Rotation paths and how fast each direction turns (deg/step)
Each turn is a multiple of 5 degrees from 10 to 175, or 0.
Each row of a path follows its step; steps can be skipped.
path 1
step 0: [-1.48 -2.37  0.69 -1.05 -1.22  0.77 -0.47 -0.77 -0.05  2.36  1.95 -1.55
  2.20 -2.34  2.93  1.18  0.58 -0.65 -0.80  0.96 -0.49  0.21 -0.52  0.48
 -1.79  0.59 -2.19  0.01 -0.32 -2.91  0.00  0.87  0.48  1.23  2.36 -0.91
  1.39]
step 2: [ 0.33  0.05 -1.37 -0.24 -1.97 -0.61  0.48  0.39  2.48  0.69  2.91 -0.91
  1.41  0.58  0.41 -1.52  2.20  0.23 -0.08  1.50  1.85  0.19 -0.26 -2.34
 -1.00  0.22 -2.18 -1.88 -1.03 -1.24 -2.04  1.56 -1.97 -2.18  1.27  0.39
  1.42]
step 7: [-0.78 -2.63  0.57 -0.93  1.24  0.14 -0.82 -1.65 -2.53  2.24  1.01 -0.21
  0.47  0.04  0.37 -0.26  3.20  0.39 -0.82  1.99  0.26 -2.08  0.00 -0.39
  2.09 -1.48 -1.24 -0.14  2.50 -0.21  0.61 -1.74 -0.64  0.61  1.97 -0.01
  2.41]
step 8: [-1.99  0.86  0.26  0.07  2.23  2.89 -0.12 -1.53 -1.61  0.28  1.41  1.06
  1.90 -0.90  0.35  0.06  0.89 -1.03 -1.20  1.23 -0.13 -1.51  0.33 -2.51
  0.03  0.96 -2.30 -0.31 -3.09 -0.88 -2.58  0.25 -0.45 -2.08  1.38  0.71
 -0.40]
step 9: [-1.67 -2.90 -1.06 -1.69 -0.83  0.22 -0.38 -0.08  0.97  0.92  0.15 -1.59
  1.18 -1.20  2.40 -0.78  1.22 -0.75  0.17  1.34  1.69  0.11  0.57 -1.15
 -1.64 -0.83 -1.99  0.83 -1.51 -3.35  1.05 -0.50  1.82  1.29  1.93  1.61
  1.50]
step 10: [ 0.22 -0.73 -1.75 -0.53  0.04  0.85 -3.26 -1.71 -0.25 -0.75 -0.45 -0.42
  0.98  1.46 -0.07 -1.54  1.80  0.62  0.87 -0.24 -0.92 -0.66  0.63 -0.58
 -0.20  0.33 -1.08  0.56 -1.24 -1.09 -1.28  0.03 -0.75 -1.42  4.74 -3.41
 -0.02]
step 13: [-0.46 -0.43 -1.56 -0.42  1.49 -2.71 -0.23 -0.01  1.12  0.19  0.09  0.47
 -1.33 -0.26 -1.40  0.10  1.76  2.17 -0.50  3.33 -0.23 -1.26  0.03  0.03
  3.37 -1.45  0.51 -0.41 -2.63  0.49 -0.17  0.19 -2.82 -0.39  1.62 -0.96
  1.83]
step 15: [-1.41 -2.68  0.33 -1.59  4.18 -0.15  0.72  0.49 -2.39  0.04 -1.96 -0.72
 -0.09 -0.34  0.21  0.03  0.35  0.62 -0.47  2.56 -1.23 -2.04  0.32  0.31
  0.06  0.10 -0.84 -0.31 -2.80 -1.78  0.57  2.37  0.44  0.68  0.97  1.47
 -0.01]
step 17: [ 0.63  1.07 -1.01 -0.99  3.78  2.18 -1.70 -0.42 -2.40  0.41  2.04 -0.74
  2.61 -1.65  0.34 -0.26 -0.27 -2.07 -0.86  0.39  1.14 -0.83 -0.32 -1.65
 -0.47 -0.66 -1.27 -0.62 -1.53 -1.88 -1.96  0.69  0.59 -0.60  2.04 -0.61
  0.44]
[-0.33 -0.51 -0.57  0.17 -0.84 -0.27 -0.63  0.06 -0.73 -0.65 -0.31 -0.55
  0.00  1.04 -0.53 -0.21  0.03  0.51  0.02  0.21 -0.24 -0.86 -0.47 -0.23
  0.67 -0.10 -0.53 -0.71  0.03  0.28  0.87 -0.50  0.00 -0.13 -0.17 -0.24
 -0.19]
125
[-0.40  0.26  0.37  0.15  0.32 -0.46  0.36  1.10 -0.29  0.05 -0.04 -0.31
  0.45  0.26  0.60  1.14 -0.45  0.23  0.42 -0.04  0.63 -0.31 -0.38 -1.42
 -0.83  0.08  0.14 -0.15  0.09 -0.13  0.05 -0.15 -0.29 -0.28  0.10 -0.09
 -0.57]
120
[-0.60  1.17 -0.29 -0.13  0.87 -0.40 -0.41 -0.07 -0.52 -0.55 -0.78  0.36
 -0.11 -0.08 -0.74  0.40  0.03  0.21 -0.25 -0.21 -1.06  0.08  0.16  0.22
 -0.40 -0.30  0.11 -0.14 -1.06 -0.23 -0.33  0.01  0.28 -0.76  0.10  0.11
 -0.16]
155
[-0.11 -0.09  0.21  1.57 -0.57  0.74  0.22 -0.36  0.27 -0.15  0.31  0.54
  0.12  0.17  0.38 -0.20  0.65  0.59  0.17  0.03 -1.12  0.02 -0.30 -0.04
 -0.70  0.25 -0.14  0.18  0.08 -0.29 -0.34  0.05 -0.32 -0.21 -0.13 -0.40
 -0.99]
175
[ 0.25 -0.57 -0.19 -0.72  0.39  0.16  0.42 -0.14 -0.04  0.77  0.36 -0.77
 -0.63  1.20 -0.39 -0.04  0.37  0.59 -0.07 -0.89 -0.11  0.15  0.78  0.16
 -0.42 -0.51  0.20 -0.38  0.38 -0.22 -0.39  0.29 -0.22 -0.50  0.09  0.23
 -0.75]
90
[ 0.42 -0.79  0.29  0.22  0.15 -0.01  0.43  0.41 -0.31 -0.69  0.25  0.86
 -0.18  0.18 -0.66  0.04 -0.56 -1.09  0.14 -0.39 -0.39  0.07  0.87 -0.61
  0.76  0.50  0.12 -0.26  0.01 -0.60 -0.22 -0.28  0.25 -0.06  0.67 -0.59
 -0.36]
160
